Here is a table of points, one per row:
[ 1.4  1.   1.4 -2.3 -0.6 -0.4  1.6  1.3  1.3  0.   0.7  0.6  0.6  0.4
 -1.4 -0.4 -0.1  1.8  1.4 -0.5 -0.6  0.2 -0.1  0.3]
[-0.3  0.1  0.  -0.3  0.5 -0.4  1.8 -1.4 -0.1  0.6 -0.3  0.6  0.4  0.2
 -1.   0.  -0.9 -0.4 -0.1  1.7  1.8 -1.6 -1.2  0.5]
[-2.2  0.2 -0.5 -0.8 -0.5  0.4 -1.3  0.5  0.7 -1.5  1.1  0.8 -1.  -1.
  2.6  1.7  0.4 -0.7  0.1  0.3  0.3  0.1 -0.4 -0.8]
[-0.1 -0.4 -1.4  0.7 -0.5 -0.4  0.3  2.3 -0.1 -0.4 -2.  -0.2  1.1  1.2
 -0.7  0.5 -0.9 -0.9  0.3 -2.2  0.7 -1.1 -2.2 -0.1]
[-0.2  0.8 -0.6  0.8  0.3  0.7  0.6  1.2 -0.1  1.2  1.1  0.2  0.  -2.5
 -0.3 -1.   0.2  0.2 -0.2  0.4 -0.5 -2.1  0.9 -0.9]
[ 0.3  1.7 -0.5 -1.9  0.5  0.7 -0.7 -0.7 -1.1  0.8 -1.  -0.3  0.5 -0.9
 -0.2 -0.3  0.   2.3  0.   0.4 -0.9  0.1  0.6  1.3]
[-0.8  0.9  1.3 -2.1 -1.4  0.3  0.  -0.6  0.1  0.2  1.3 -0.6  2.  -1.7
 -0.1 -1.1 -0.8  0.4 -0.3 -1.3 -0.1  1.3 -0.5  0.8]
[ 1.2  0.3  1.1  2.2 -0.4 -0.1 -2.  -0.7  0.6 -0.8  0.8  0.   0.1 -0.5
 -2.   0.6 -0.6  0.5 -0.4 -0.7 -1.8 -0.5 -1.6 -0.9]
[-0.6  1.7  1.  -0.7  0.6  0.9  0.1 -0.1  0.2  0.9  0.3 -1.2  0.4 -2.6
 -0.6 -0.7 -0.6  2.   0.9 -0.9  1.3  0.5 -1.5  0.1]
[ 1.2  0.  -0.6  0.8  0.7  1.4  1.7  0.7  1.6 -0.5 -0.1 -0.6  2.1  0.4
  1.9  0.6 -0.8 -0.6  0.1  0.4 -0.1  1.1  0.3  0. ]
[-0.7 -0.8 -1.   0.2 -0.4 -2.5 -0.7  0.4 -0.8 -0.6  0.4 -1.4 -1.  -0.2
 -3.3 -0.7 -1.4 -0.4 -1.1 -0.6  0.1 -0.4  1.9 -0.6]
[-1.1 -0.6 -1.7  0.2  0.5  0.5  0.3 -0.5  1.6  0.6  0.7  0.4  0.1  1.5
  0.3 -0.1 -0.6 -1.1 -0.3  0.  -0.1  0.9 -0.8  0.6]
[ 1.8  1.1 -1.7 -0.4 -0.2  0.6  1.5 -0.3  1.  -1.7 -0.1  2.1 -1.   0.7
 -0.1 -0.6  1.8 -0.4 -0.2 -1.2  0.5 -0.5  0.6 -0.3]
[ 2.2  0.5  1.  -1.6  1.5 -1.2 -0.6  1.2  0.2  1.9  0.2 -2.9 -1.8 -0.2
 -0.3  0.3 -0.7 -0.7 -1.  -0.1 -2.2  0.7 -0.7 -0.6]
[-0.7 -0.6 -0.4  0.4 -0.1  0.   2.7 -1.2  1.7  1.1 -0.8  0.8 -1.3 -0.2
  2.9  1.  -0.2 -0.8  0.  -0.4 -1.3 -0.6 -0.9 -0.2]
[ 0.9 -1.   1.2 -1.   0.9  1.  -0.8 -1.8 -0.3  1.9 -1.2  1.1  2.1 -1.
  0.8 -1.2 -1.   0.9 -2.  -1.1  0.7 -1.1 -0.2 -1. ]
[-1.2  1.8  2.6  0.1  1.7  1.1  0.5  1.6 -1.1  1.8  1.4  0.3 -0.1  0.9
  0.1  0.9 -1.2  0.7  1.1 -0.4 -0.1 -1.   0.1 -0.1]
[ 0.4 -1.4  1.2 -0.8  0.2 -0.7 -0.7  0.6  1.6 -0.8 -1.  -0.1 -1.7 -0.5
 -0.2  0.  -1.7  0.1  0.   0.6 -2.3 -0.5 -0.7 -1.9]
[-0.5 -2.1 -1.2  0.4  0.8 -1.1  1.   0.1  0.8  0.6  0.3  2.  -1.9  0.9
  0.7  0.8 -0.4  0.8  0.5  1.3  0.  -0.6 -0.2  0.9]
[ 0.7 -1.1  1.3 -0.3 -0.7 -0.6 -2.1  0.  -1.  -0.4  0.9 -2.6 -1.2  0.6
 -0.5  0.   1.3 -1.8 -1.3 -0.1 -0.5 -0.5  0.3  0.1]
[ 0.3  0.3 -0.5 -2.1 -0.3  0.3 -0.6  0.1 -1.2  1.5  1.3  2.  -1.6 -1.7
 -0.3 -1.2 -0.5  1.   0.3  0.4 -0.2  0.8 -0.8  0.4]
[ 0.4 -0.6 -0.4 -0.1 -0.3  0.1  1.5  0.8  0.3 -1.5  0.6  0.   1.2 -0.1
  0.7  1.6 -0.4 -1.5 -1.2 -1.  -0.2  1.4 -0.6  0.8]
[-1.2  0.1  0.3  0.6 -0.6 -1.4 -1.9  0.3 -2.3 -0.1 -0.8  0.1 -1.6  0.8
 -1.7 -1.2 -1.5 -1.1 -0.9  0.4 -1.   2.6 -0.6 -0.8]
[ 1.3 -0.3  0.7 -0.1 -1.6  1.7 -0.5  0.8  0.6  0.1 -1.2 -0.8 -1.2  0.2
 -2.1 -1.  -0.8 -1.6  0.2  1.1 -0.1  0.5  1.4 -0.2]
[-0.4  1.1  1.1  0.1  0.4  0.6 -1.7 -0.1  0.2  1.  -1.2  2.9  0.5 -1.8
 -1.6 -0.4 -0.4 -0.2 -1.   0.1  0.3 -0.4  0.1 -1.5]
[-0.6 -0.5 -0.8 -0.1 -0.1  1.2  0.5 -1.5  0.   0.1  1.2 -0.9  1.3 -0.3
 -0.8  1.8  0.5 -1.8  1.2  1.2 -0.6 -1.7  0.  -1.4]
[-1.4  1.5  1.7 -1.9  0.2 -1.  -0.1  0.   0.1  2.6  0.5  1.4  1.6  1.
  0.8  0.3  0.7  1.  -0.5 -0.1  1.5 -0.2 -0.2 -0.8]
[ 2.  -0.5 -1.3  1.2 -0.2 -0.2 -0.5  1.6  0.7  0.1  1.3 -1.7 -0.4  0.6
  2.1 -0.4 -0.8  0.  -1.4  0.8  0.3 -0.2 -2.1  0.2]
[ 0.9 -0.6  0.3  0.5  0.3 -1.3 -2.5  0.   0.8 -0.4  0.6  0.9 -2.2 -0.2
 -1.5  0.5 -2.2 -0.7 -0.3 -0.3 -1.6  0.  -0.7  0.6]
[ 1.2 -1.3  0.5  1.   0.6 -0.3 -1.1 -1.2  0.3 -0.9  0.7  0.1  0.   1.4
  2.4  0.6  0.3  0.1  1.7 -0.9  0.2 -0.9  0.3  0. ]
[ 0.2  0.9 -1.  -1.2 -0.3 -1.1  0.4 -0.1  0.1  0.8  0.4  0.7  1.1 -2.
  0.3 -1.6 -1.4  0.3 -0.1  0.8 -0.4 -1.4  1.2  0.7]
[-0.2 -0.1 -0.1 -0.9  0.4  1.3  0.6 -1.   1.3 -1.5 -0.4 -1.6 -1.4 -0.8
 -0.2 -0.7 -0.2  0.   0.9 -1.1 -0.1 -1.  -0.3 -0.3]
[-0.6  0.1 -0.9 -1.8  1.2 -0.1 -1.7  1.3 -2.  -0.5 -0.8  0.3  1.7  0.5
  0.7 -1.4  1.   0.1  0.5 -0.6 -1.7 -1.   0.   0.3]
[ 0.3 -0.1  1.3 -0.1  0.5 -0.5 -0.8  1.5  1.6  0.5 -1.4 -1.1 -1.4  1.
 -3.  -1.7  0.2 -2.1 -1.   1.4 -0.4  0.   0.6  0.1]
[ 0.9 -0.5 -0.3  0.2  0.4 -1.2  2.3 -0.6 -0.6  0.8  0.5 -0.7  0.5 -1.8
  0.1  0.8  0.3 -0.5  1.1 -0.5  0.1  0.1 -0.2 -1.4]
[ 0.9 -1.1  1.1 -0.5  2.3 -1.7  0.5  1.7  0.3 -0.2  0.4  0.3  0.9 -1.4
 -0.5 -0.3 -1.2 -0.8  0.2 -0.2 -1.2  2.5 -0.4 -0.2]
[ 0.3 -0.7 -1.1 -0.5 -0.7  0.2  0.1 -0.4  0.8  0.1  0.8 -1.1 -0.2  0.3
 -0.5 -0.6  0.1  0.3 -0.8 -0.4 -1.2  0.7 -1.9  0.2]
These points spread out most along one direction. Take the direction at right angles to it along which they spread out most. Go by this last direction. How far along it is each point below, from 0 to 99? 50 is the average, and the first point above lies past it. One standard deviation of the points above along it is 16.
[ 0.9 -0.5 -0.3  0.2  0.4 -1.2  2.3 -0.6 -0.6  0.8  0.5 -0.7  0.5 -1.8
  0.1  0.8  0.3 -0.5  1.1 -0.5  0.1  0.1 -0.2 -1.4] -> 43
[-0.6  1.7  1.  -0.7  0.6  0.9  0.1 -0.1  0.2  0.9  0.3 -1.2  0.4 -2.6
 -0.6 -0.7 -0.6  2.   0.9 -0.9  1.3  0.5 -1.5  0.1] -> 75
[-0.4  1.1  1.1  0.1  0.4  0.6 -1.7 -0.1  0.2  1.  -1.2  2.9  0.5 -1.8
 -1.6 -0.4 -0.4 -0.2 -1.   0.1  0.3 -0.4  0.1 -1.5] -> 76
[-0.1 -0.4 -1.4  0.7 -0.5 -0.4  0.3  2.3 -0.1 -0.4 -2.  -0.2  1.1  1.2
 -0.7  0.5 -0.9 -0.9  0.3 -2.2  0.7 -1.1 -2.2 -0.1] -> 35
[ 1.3 -0.3  0.7 -0.1 -1.6  1.7 -0.5  0.8  0.6  0.1 -1.2 -0.8 -1.2  0.2
 -2.1 -1.  -0.8 -1.6  0.2  1.1 -0.1  0.5  1.4 -0.2] -> 52
[-0.5 -2.1 -1.2  0.4  0.8 -1.1  1.   0.1  0.8  0.6  0.3  2.  -1.9  0.9
  0.7  0.8 -0.4  0.8  0.5  1.3  0.  -0.6 -0.2  0.9] -> 29
[-1.2  0.1  0.3  0.6 -0.6 -1.4 -1.9  0.3 -2.3 -0.1 -0.8  0.1 -1.6  0.8
 -1.7 -1.2 -1.5 -1.1 -0.9  0.4 -1.   2.6 -0.6 -0.8] -> 60
[-1.4  1.5  1.7 -1.9  0.2 -1.  -0.1  0.   0.1  2.6  0.5  1.4  1.6  1.
  0.8  0.3  0.7  1.  -0.5 -0.1  1.5 -0.2 -0.2 -0.8] -> 71
[-0.6 -0.5 -0.8 -0.1 -0.1  1.2  0.5 -1.5  0.   0.1  1.2 -0.9  1.3 -0.3
 -0.8  1.8  0.5 -1.8  1.2  1.2 -0.6 -1.7  0.  -1.4] -> 37
[-0.7 -0.6 -0.4  0.4 -0.1  0.   2.7 -1.2  1.7  1.1 -0.8  0.8 -1.3 -0.2
  2.9  1.  -0.2 -0.8  0.  -0.4 -1.3 -0.6 -0.9 -0.2] -> 22
[ 0.3 -0.1  1.3 -0.1  0.5 -0.5 -0.8  1.5  1.6  0.5 -1.4 -1.1 -1.4  1.
 -3.  -1.7  0.2 -2.1 -1.   1.4 -0.4  0.   0.6  0.1] -> 55
